In the rows, zero is written as 128.
The rows of X fall into several groups, and each row is roughly a mix of its group's hidden directions.
X:
121	148	110	111	124	158	97	158	173	114	111	103	166	137
86	76	145	121	137	116	91	101	125	116	144	144	133	153
68	112	132	138	128	116	105	135	123	151	133	148	101	174
124	72	161	141	145	140	124	108	104	87	140	117	156	128
94	149	106	140	116	180	111	139	160	144	136	101	158	116
155	174	142	131	138	150	174	158	108	147	126	101	139	112
177	170	102	136	107	150	125	146	107	130	94	122	111	149
79	81	145	123	141	136	81	108	113	122	130	148	133	136
139	61	137	129	153	132	144	127	122	108	131	167	98	115
142	150	142	144	152	150	90	120	105	83	83	128	140	122
140	126	132	165	119	136	108	157	90	122	94	114	115	179
107	134	161	102	145	116	107	100	117	144	95	174	110	102
172	151	95	139	99	97	133	155	112	131	155	122	140	94
105	111	104	114	161	120	147	140	100	93	156	165	99	147
194	88	130	136	111	106	127	125	97	136	137	101	128	125
122	150	164	139	157	121	166	166	144	155	104	93	136	122
82	139	131	137	141	165	152	132	156	89	114	162	110	131
99	94	107	139	119	162	165	160	145	119	138	92	107	116
105	156	108	125	127	146	93	142	142	158	76	147	96	130
150	88	143	165	125	122	124	138	87	91	142	108	158	118
155	140	142	154	124	154	131	156	70	124	114	105	133	163
64	139	144	118	146	132	110	145	126	178	120	140	115	138
152	54	152	152	115	142	152	120	129	118	131	122	113	132
141	131	144	137	137	131	97	124	109	89	168	127	157	179
105	132	131	100	132	140	167	102	130	134	189	143	138	100
99	115	149	133	148	112	155	123	182	130	105	120	105	168
124	99	149	175	141	147	132	152	95	105	115	110	148	89
141	113	168	157	145	113	177	114	146	118	114	93	111	105
156	94	139	132	125	139	81	121	102	91	121	167	138	147
68	130	111	101	169	96	142	138	146	131	121	138	119	107
134	111	142	150	118	173	106	105	160	117	162	155	110	160
133	183	153	128	123	105	99	105	110	118	86	106	140	138
106	119	115	140	139	200	109	138	153	120	142	157	136	119
89	162	100	118	122	130	154	146	136	161	168	96	131	144
146	121	107	131	104	104	151	123	111	114	196	134	144	103
121	124	108	99	107	125	159	126	136	165	133	151	95	75
96	133	94	168	106	152	112	148	107	135	116	158	92	116
99	164	100	115	112	127	159	128	144	160	163	155	97	126
151	129	137	117	135	149	110	148	144	71	116	109	165	163
101	95	103	130	138	145	137	147	101	94	175	141	109	154
126	145	150	159	100	127	147	104	150	90	106	88	113	156
150	145	137	108	136	142	99	127	104	145	144	199	127	135
139	114	159	77	156	147	121	81	142	112	126	122	156	130
114	119	80	92	92	150	140	155	102	155	123	145	111	133
106	163	119	109	166	97	175	132	120	119	159	125	117	152
96	133	101	121	131	135	89	139	117	134	173	150	144	174
126	144	91	112	77	147	120	135	88	161	158	129	125	126
122	159	97	121	125	143	161	146	118	95	163	97	113	93
157	174	134	118	109	127	74	116	131	137	119	128	171	130
91	111	120	114	172	128	104	159	123	154	142	135	174	133
139	145	148	147	97	133	159	122	140	162	132	66	139	119
89	163	136	116	172	136	100	133	125	108	110	173	138	137
123	143	153	140	108	141	108	123	113	148	87	79	170	117
154	157	117	149	123	135	98	171	98	146	85	115	132	108
117	148	98	134	100	121	149	117	178	124	163	96	100	139
101	146	105	122	135	160	99	148	130	160	123	106	173	96
134	115	98	121	92	157	162	147	132	163	137	120	125	79
106	122	98	137	111	76	129	136	169	140	153	147	115	96
124	128	149	145	93	176	100	109	139	158	112	98	155	113
112	162	108	141	127	128	101	128	159	128	160	88	153	168
127	134	125	138	96	148	63	124	131	156	144	127	164	147
168	176	146	114	120	94	148	98	89	138	134	130	129	123
137	140	91	144	106	97	135	148	138	135	154	139	130	66
137	119	127	131	124	148	184	147	123	86	140	80	115	123
113	140	106	123	128	154	89	150	129	96	168	120	159	165
167	154	132	113	102	149	98	136	121	99	126	107	173	156
141	186	111	110	100	104	104	100	143	153	146	120	108	126
99	102	122	117	131	123	185	145	123	152	135	116	110	174
121	153	119	84	127	87	90	132	151	174	128	137	131	132
140	108	133	126	138	116	131	118	74	96	161	161	115	164
111	154	103	109	125	116	119	126	87	147	177	154	129	163
149	165	121	92	153	111	147	136	103	78	136	139	136	155
175	162	124	110	127	118	131	146	115	142	135	109	163	78
137	122	110	85	112	112	126	82	141	118	178	150	128	148
122	151	123	131	140	138	103	148	158	150	58	126	108	120
112	96	181	130	162	134	162	118	125	112	145	102	156	129
176	139	113	118	114	114	92	114	101	151	118	99	131	86
185	130	131	135	120	143	111	130	98	102	96	105	136	167
87	102	173	129	159	106	121	146	116	148	145	111	160	110
102	172	112	110	132	135	130	112	146	114	103	154	91	85
127	132	99	123	113	165	65	146	130	98	142	140	150	121
141	113	121	130	105	169	70	145	134	98	126	125	162	145
94	102	154	102	165	88	125	118	116	142	97	147	122	103
100	163	116	107	148	85	86	107	149	147	136	104	130	124
65	140	139	140	122	154	128	122	175	137	133	110	144	151
154	181	151	130	119	96	122	92	120	164	125	123	139	104
75	121	118	139	135	148	111	123	159	138	91	157	90	125
99	148	79	103	171	118	107	143	141	127	139	134	126	92
129	157	136	139	111	83	144	125	130	118	125	74	139	171
94	121	134	128	163	122	139	144	112	102	72	110	145	97
108	116	80	149	99	110	94	128	147	125	123	164	97	110
143	167	141	121	106	108	150	112	100	165	156	104	144	163
177	107	132	125	133	109	133	124	108	113	159	172	100	159
151	122	128	93	141	133	107	144	140	94	74	156	148	150
165	81	139	128	151	92	91	118	105	138	143	110	142	141
83	82	160	125	145	138	113	127	141	166	137	137	156	141
182	139	106	107	105	78	125	127	136	124	159	119	149	122
165	153	75	135	139	132	102	139	123	97	134	94	130	103
76	184	128	111	139	137	137	140	139	125	118	168	130	139
124	81	123	130	144	148	84	140	134	87	114	166	132	145
112	87	128	129	156	122	132	132	102	98	152	163	114	175
154	188	118	112	139	122	110	140	96	114	127	171	132	144
96	147	141	134	165	94	153	120	173	167	114	119	125	127
122	154	115	107	125	133	129	135	110	155	165	140	148	64
124	195	111	105	124	114	144	146	118	130	140	168	124	150
85	108	112	147	114	147	149	144	129	153	177	97	119	148
Here is one row of each group, with its name. Which group are the others in?
170	145	146	121	101	136	125	124	148	134	73	102	148	98
Y
119	81	145	128	147	144	128	87	163	85	106	131	127	130
H
148	197	121	116	117	90	127	126	114	121	136	134	124	164
D

135	173	145	116	154	81	127	100	139	157	103	152	129	112
Y
119	108	151	129	146	119	163	121	129	88	116	177	87	140
D
153	134	142	121	136	148	82	114	117	138	154	187	126	151
D
139	125	156	157	131	126	176	120	145	119	125	76	115	93
Y
120	93	130	144	107	158	169	148	152	132	115	78	115	113
Y
149	91	155	128	159	111	160	122	126	91	90	148	106	126
Y
116	116	180	104	169	149	129	112	137	129	98	106	142	160
H
154	130	135	117	136	151	71	132	96	126	86	120	153	109
H
118	151	96	128	122	135	144	132	121	122	145	125	96	56
Y
121	163	113	88	155	82	99	127	114	155	134	150	128	115
D
94	167	119	92	137	125	116	139	117	170	113	154	146	94
D
